Each path is a new rotation, seen through one point. The rows after it are directions, each followed by how far the rotation turns it, in deg/step (0 if it stays put).
Each turn is a multiple of 5 degrees from 10 to 175, or 0.

[-16  10  18 -30 -31   9  16  48 -39  39   2  37  -3  35   5  -5 -18  -1
  14  -4 -41   7  37 -19  -3 -16  16  19 -15  21  17 -11 -16 -20]
[ -4   1  21 -17 -22  15  11  44 -36  37   3  34  -5  31  21 -18 -21  -7
  36  -7 -31   1  40  -3   1  -7  12  25 -32  15  31 -23 -11 -23]
[  7   4  15   7  -8  10   8  40 -41  24  -3  32  -9  35  21 -24 -20 -10
  45 -20 -29   7  30 -13 -18 -18  19  29 -36  19  18 -16   0 -26]
[ -2  13   9  -2 -13   5  12  44 -44  23  -6  33  -8  40   5 -15 -18  -4
  25 -19 -39  14  24 -30 -29 -31  25  24 -22  27   3  -2  -3 -26]
[-16  13  14 -29 -28   9  17  48 -40  34  -1  36  -5  37   1  -6 -18   0
  10  -6 -44  10  32 -24 -14 -23  18  20 -14  24  12  -6 -15 -22]
[-10   3  21 -26 -28  15  12  44 -38  38   4  35  -5  32  17 -14 -19  -5
  27  -3 -33   4  41  -5   1  -6   9  24 -26  16  28 -20 -16 -21]
[  5   1  19   3 -14  11   7  41 -40  29   0  32  -6  35  24 -23 -20 -10
  45 -17 -27   6  37  -7 -10 -10  15  29 -35  17  23 -21  -2 -25]
[  3  10  11   7  -9   4  11  44 -41  23  -6  33  -7  39  11 -17 -19  -6
  34 -23 -36  11  25 -27 -25 -29  27  25 -27  24   7  -6   2 -27]
[-13  14   9 -23 -21   7  17  47 -40  29  -4  35  -7  38   0  -8 -18  -1
  13  -9 -44   9  27 -29 -21 -30  23  20 -17  25   9  -1 -11 -24]
[-14   7  18 -33 -30  16  14  44 -40  37   3  35  -7  33  10 -12 -19  -3
  18  -2 -37   7  38 -11  -5 -10   9  23 -21  19  24 -15 -19 -21]
[  2   1  23  -6 -21  14   7  40 -42  33   2  33  -5  33  24 -21 -19  -9
  41 -13 -27   8  41  -4  -5  -2  10  28 -31  16  24 -23  -7 -23]
[  7   7  15  12  -9   3   9  43 -40  26  -5  33  -3  38  16 -19 -19  -8
  41 -23 -33   9  29 -21 -18 -22  24  26 -30  22  10 -12   5 -26]
[ -8  13   8 -13 -14   4  16  48 -37  27  -5  35  -7  39   1 -10 -19  -2
  19 -14 -44   7  23 -31 -23 -36  28  21 -21  26   8  -1  -6 -26]
[-17   9  14 -36 -28  16  17  45 -40  33   0  34 -10  33   5 -12 -20  -1
  13  -1 -40   7  33 -17 -13 -19  13  23 -21  21  20 -10 -20 -23]
[ -4   3  23 -17 -27  17   8  40 -44  34   4  33  -7  33  20 -20 -18  -7
  33  -8 -28  10  43  -4  -5   0   6  27 -28  17  24 -22 -13 -22]
[  8   5  19  11 -14   5   6  43 -41  29  -1  33  -1  38  21 -19 -19  -9
  43 -22 -30  10  35 -15 -11 -12  20  26 -29  20  13 -16   4 -24]
[ -2  11   8  -1 -10   1  15  48 -35  27  -6  35  -4  39   6 -10 -20  -4
  28 -18 -41   5  24 -30 -19 -36  30  22 -24  25   8  -4   1 -26]
[-16  11   9 -32 -21  13  18  46 -38  30  -3  34 -11  34   2 -11 -20  -1
  13  -3 -43   5  27 -22 -19 -29  19  22 -22  23  19  -5 -17 -24]
[-10   6  21 -28 -29  20  11  39 -45  33   4  33 -11  33  15 -19 -19  -5
  25  -4 -32  11  40  -6 -11  -4   4  27 -25  18  23 -19 -19 -21]
[  6   4  24   5 -21   8   5  41 -45  32   1  34  -1  37  22 -19 -18  -9
  41 -20 -27  14  40 -10  -8  -3  13  26 -27  19  15 -20   0 -22]
[  2   9  12   8 -11  -1  12  49 -35  29  -5  35   1  39  11 -11 -20  -6
  34 -21 -38   5  28 -27 -13 -29  30  21 -25  23   9  -7   5 -25]
[-12  10   6 -24 -15   8  19  48 -34  29  -4  35  -9  34   2 -10 -21  -1
  17  -6 -44   1  23 -26 -18 -36  25  21 -25  23  17  -4 -12 -26]
[-13   7  15 -34 -26  21  14  40 -44  30   1  32 -15  32  10 -19 -19  -3
  19  -2 -35   9  34  -9 -18 -13   6  27 -26  19  24 -15 -22 -24]
[  1   5  25  -5 -27  13   5  39 -49  32   3  33  -5  36  21 -21 -17  -7
  36 -15 -27  17  42  -8 -11   1   7  28 -24  19  15 -20  -7 -21]
[  5   7  18  11 -15  -1   9  47 -38  31  -2  36   4  40  15 -11 -18  -7
  38 -23 -35   9  34 -22  -8 -19  26  22 -24  22   9 -11   6 -23]
[ -8   8   7 -13 -11   3  18  50 -30  30  -5  35  -5  36   4  -8 -22  -2
  23 -11 -44  -3  23 -27 -13 -39  31  20 -26  23  17  -4  -5 -27]
[-14   8  10 -34 -19  20  16  43 -40  28  -2  33 -17  31   7 -18 -21  -3
  18  -2 -38   4  29 -14 -22 -23  12  26 -28  20  25 -10 -21 -25]
[ -4   6  22 -15 -28  18   6  37 -51  29   2  32 -11  35  18 -23 -17  -7
  29 -11 -28  19  40  -7 -17   0   3  29 -24  20  17 -19 -14 -21]
[  4   7  23   9 -22   2   7  44 -44  33   0  36   4  40  18 -13 -17  -7
  37 -22 -32  14  39 -19  -7  -8  19  23 -21  22   7 -14   4 -22]
[ -4   8  11  -3 -12   0  16  52 -30  32  -4  37   1  37   8  -7 -21  -4
  29 -15 -42  -2  27 -27  -6 -34  32  19 -25  23  15  -7   1 -25]
[-13   8   7 -30 -14  15  18  45 -34  28  -3  33 -15  31   6 -16 -23  -3
  20  -3 -41  -2  25 -18 -19 -32  19  25 -31  20  26  -9 -17 -27]
[ -7   7  17 -24 -24  22   9  37 -49  27   0  31 -17  33  14 -24 -18  -6
  25  -7 -30  17  36  -8 -24  -7   3  30 -27  20  19 -16 -19 -23]
[  2   8  25   3 -27   7   5  41 -49  31   1  34   0  40  18 -16 -15  -7
  33 -20 -29  21  41 -15 -12  -2  12  25 -19  22   6 -16  -2 -20]
Speeds:
[ -7   4  -3  -6  -3  -8   6   8   8   5  -1   3   8   2  -9  13   0   4
 -11   2  -9  -6  -2 -11   8 -11  10  -7   8   3  -4   7   2   1]
85
[ 3 -3  9  7 -7 -5 -2  3  4 10  5  3 12  1  7  6  1 -1  7 -2  3 -3 11  6
 21 13  0 -4  3 -3  3 -7  6  3]
80
